50 stands for zero in the data rows.
Here are some points, one per row:
{26, 83, 22, 59, 39,  9, 37, 78, 38, 15, 66, 58, 51, 34, 19,  7, 58, 54, 64, 38, 48, 41, 59,  0, 64, 59, 23, 42, 88, 73, 56, 39}
{48, 59, 50, 52, 43, 30, 69, 50, 36, 81, 47, 12, 53, 50, 27, 66, 13, 51, 66, 27, 62, 71, 32, 37, 72, 64, 72, 77, 29, 49, 42, 36}
{45, 53, 48, 56, 56, 70, 42, 45, 55, 54, 57, 54, 52, 39, 42, 54, 49, 34, 38, 57, 60, 19, 52, 30, 82, 40, 49, 41, 35, 53, 35, 65}
{55, 30, 68, 50, 41, 50, 41, 48, 41, 42, 52, 58, 46, 59, 31, 66, 43, 18, 60,  8, 37, 28, 59, 36, 54, 75, 13, 28, 35, 66, 39, 46}
{62, 29, 37, 33, 59, 10, 42, 61, 62, 49, 77, 50, 66, 62, 45, 56, 58, 14, 47, 58, 46, 52, 56, 19, 85, 38, 42, 73, 41, 55, 38, 55}
{50, 48, 58, 40, 63, 31, 38, 33, 66, 45, 62, 63, 56, 48, 24, 49, 37, 30, 49, 28, 36, 48, 63, 53, 44, 28, 37, 75, 69, 58, 45, 48}
{76, 41, 52, 42, 11, 12, 52, 51,  1, 76, 45, 43, 53, 20, 25, 12, 40,  0, 81, 40, 44, 48, 42, 52, 64, 67, 61, 63, 45, 45, 25, 56}
{42, 59, 77, 40, 21, 26, 69, 66, 33, 57, 65, 60, 36, 69, 35, 86, 46, 17, 41, 76, 59,  0, 40, 56, 69, 28, 54, 78, 45, 89, 40, 52}
{69, 60, 28, 48, 71, 69, 11, 64, 36, 67, 62, 71, 78, 58, 39, 45, 79, 84, 31, 80, 40, 35, 39, 86, 69, 58, 45, 41, 36, 15, 48, 61}
{ 7, 68,  6, 54, 35, 42, 50, 37, 59, 27, 73, 27, 31, 44, 69, 84, 65, 62, 81, 38, 55, 27, 61, 74, 68, 62, 40, 73, 49, 71,  2, 56}
{39, 81, 34, 64, 46, 26, 56, 51, 23, 75, 50, 58, 53, 32, 33, 18, 48, 39, 59, 34, 67, 52, 36,  6, 49, 48, 54, 64, 58, 42, 41, 46}
{36, 49, 29, 45, 71, 41, 53, 39, 63, 85, 63, 70, 52, 14, 40, 68, 49, 22, 71, 61, 45, 19, 49, 39, 61, 34, 46, 36, 62, 68, 43, 44}
{27, 56, 57, 37, 58, 19, 17, 61, 56, 58, 57, 44, 47, 56, 31, 47, 38,  8, 66, 39, 64, 56, 60, 40, 63, 30, 40, 42, 53, 65, 54, 68}
{42, 36, 59, 32, 52, 39, 64, 27, 46, 45, 47, 51, 38, 47, 41, 37, 54, 37, 49, 44, 54, 39, 60, 44, 96, 62, 37, 54, 40, 39, 48, 69}
{36, 48, 34, 58, 26, 39, 65, 59, 54, 57, 34, 72, 56, 87, 56, 30, 42, 58, 50, 49, 58, 55, 54, 69, 71, 54, 38, 44, 41, 51, 44, 42}
{42, 60, 35, 64, 49, 38, 49, 24, 41, 56, 20, 39, 44, 59, 26, 87, 67, 16, 66, 29, 66, 47, 53, 34, 99, 47, 72, 64, 43, 43, 27, 36}
{80, 54, 57, 52, 41, 40, 52, 36, 60, 99, 23, 12, 72, 64, 34, 77, 23, 78, 78, 35, 62, 56, 66, 36, 38, 92, 76, 35, 55, 48, 36, 36}
{26, 40, 41, 62, 54, 51, 55, 73, 59, 64,  0,  7, 42, 38, 23, 32, 72, 33, 55, 60, 79, 69, 72, 50, 37, 49, 57, 53, 60, 44, 22, 28}
{ 6, 67, 40, 36, 41, 49, 37, 53, 37, 63, 50, 61, 82, 38, 46, 72, 57, 84, 39, 72, 24, 51, 70, 36, 59, 51, 56, 43, 68, 46, 24, 49}
{42, 91, 37, 70, 30, 48, 39, 71, 50, 40, 93, 48, 25, 28, 40, 69, 27, 22, 27, 32, 55, 63, 49, 43, 57, 48, 43, 59, 69, 60, 63, 70}
{44, 34,  0, 41, 44, 48, 34, 53, 18, 78, 67, 31, 38, 46, 17, 65, 70, 64, 22, 46, 54, 12, 42, 47, 54, 17, 44, 41, 68, 48, 32, 76}
{26, 62, 41, 47, 42, 46, 34, 49, 60, 47, 82, 53, 43, 36, 22, 16, 48, 40, 50, 28, 30, 38, 55, 30, 76, 52, 67, 70, 34, 61, 40, 76}
{44, 43, 51, 47, 67, 46, 50, 52, 69, 59, 69, 48, 52, 69, 47, 43, 33, 58, 73, 47, 63, 33, 62, 25, 44, 62, 61, 57, 32, 54, 42, 51}
{46, 29, 51, 69, 64, 52, 45, 58, 48, 70, 51, 62, 66, 40, 28, 50, 54, 52, 49, 77, 49, 67, 59, 73, 89, 82, 27, 45, 65, 59, 40, 42}
{40, 54, 39, 52, 61, 49, 50, 59, 27, 42, 51, 59, 64, 34, 55, 68, 18, 76, 51, 31, 49, 33, 59, 39, 88, 45, 44, 70, 37, 42, 20, 44}
{48, 36, 59, 46, 57, 66, 26, 54, 62, 39, 39, 39, 67, 49, 61, 55, 43, 10, 73, 40, 59, 23, 47, 51, 74, 53, 42, 61, 55, 50, 58, 37}
{32, 61, 59, 33, 73, 75, 56, 73, 30, 35, 28, 84, 86, 76, 72, 66, 50, 10, 63, 41, 60, 53, 60, 32, 61, 45, 73, 32, 32, 47, 55, 47}
{65, 62, 41, 32, 49, 36, 71, 57, 47, 38, 73, 34, 60, 46, 50, 39, 53, 18, 56, 28, 39, 34, 52, 68, 62, 51, 51, 36, 18, 40, 46, 39}
{44, 73, 43, 60, 37, 39, 45, 37, 69, 67, 51, 33, 28, 58, 34, 75, 36,  3, 55, 63, 58, 31, 63, 72, 55, 50, 45, 28, 42, 63, 34, 52}
{80, 69, 74, 43, 75, 51, 40, 45,  6, 60, 95, 30, 46, 58, 37, 75, 28, 82, 63, 51, 45, 40, 49, 35, 68, 52, 57, 29, 48, 74, 44, 57}
{75, 60, 81, 56,  0, 15, 53, 46, 27, 27, 25, 99, 49, 37, 25, 65, 31, 79, 99, 61, 68, 22, 13, 88, 38,  6, 82, 67,  0, 89, 45, 56}
{20, 32, 67, 31, 32, 75, 49, 69, 44, 29, 51, 99, 83, 33, 44, 67, 40, 18, 56, 73, 53, 47, 25, 50, 59, 47, 81, 14, 46, 37, 35, 36}
{51, 28, 45, 49, 48, 71, 40, 92, 44, 44, 45, 15, 31, 57, 24, 62, 52, 46, 50, 81, 74, 52, 65, 61, 63, 53, 34, 30, 68, 47, 13, 55}
Along one direction, these points spread out more than along any other. Take the direction at right angles to it along which they spread out most. Go by this last direction. For each point below, how far along it does it lie, from 0 to 99? 50 is the average, and the first point above lies past it. One standard deviation of the points above along it is 16.
{47, 54, 39, 39, 63, 44, 45, 41, 50, 53, 75, 67, 60, 39, 39, 75, 45, 14, 54, 60, 64, 59, 52, 45, 52, 59, 35, 55, 28, 69, 51, 46} -> 51
{31, 35, 55, 72, 50, 43, 60, 45, 46, 65, 60, 56, 40, 38, 47, 49, 72, 33, 58, 58, 42, 53, 57, 21, 52, 51, 96, 73, 62, 41, 56, 18} -> 53
{44, 53, 50, 77, 42, 36, 39, 37, 44, 11, 45, 31, 86, 39, 41, 34, 39, 43, 37, 61, 17, 50, 56, 49, 56, 60, 42, 72, 68, 41, 45, 68} -> 53
{47, 42, 54, 29, 48, 44, 64, 63, 56, 32, 39, 58, 41, 55, 31, 41, 18, 45, 70, 75, 39, 28, 30, 52, 65, 23, 58, 55, 31, 79, 38, 54} -> 49
{36, 75, 56, 48, 57, 16, 55, 59, 45, 42, 69, 61, 70, 20, 41, 57, 35, 49, 54, 41, 66, 16, 41, 36, 38, 66, 70, 45, 93, 82, 45, 67} -> 63
{37, 47, 36, 58, 62, 52, 23, 39, 25, 65, 41, 56, 77, 56, 41, 41, 42, 28, 32, 81, 34, 65, 55, 69, 54, 65, 57, 46, 36, 60, 52, 57} -> 33
{55, 55, 83, 44, 39, 53, 48, 57, 59, 68, 67, 57, 66, 47, 51, 45, 42, 57, 51, 19, 39, 59, 23, 49, 66, 60, 53, 48, 45, 83, 38, 35} -> 50
{86, 47, 59, 26, 40, 55, 48, 42, 30, 66, 87, 35, 82, 62, 23, 56,  9, 63, 62, 26, 50, 46, 62, 40, 54, 62, 99, 54, 52, 68, 37, 51} -> 49
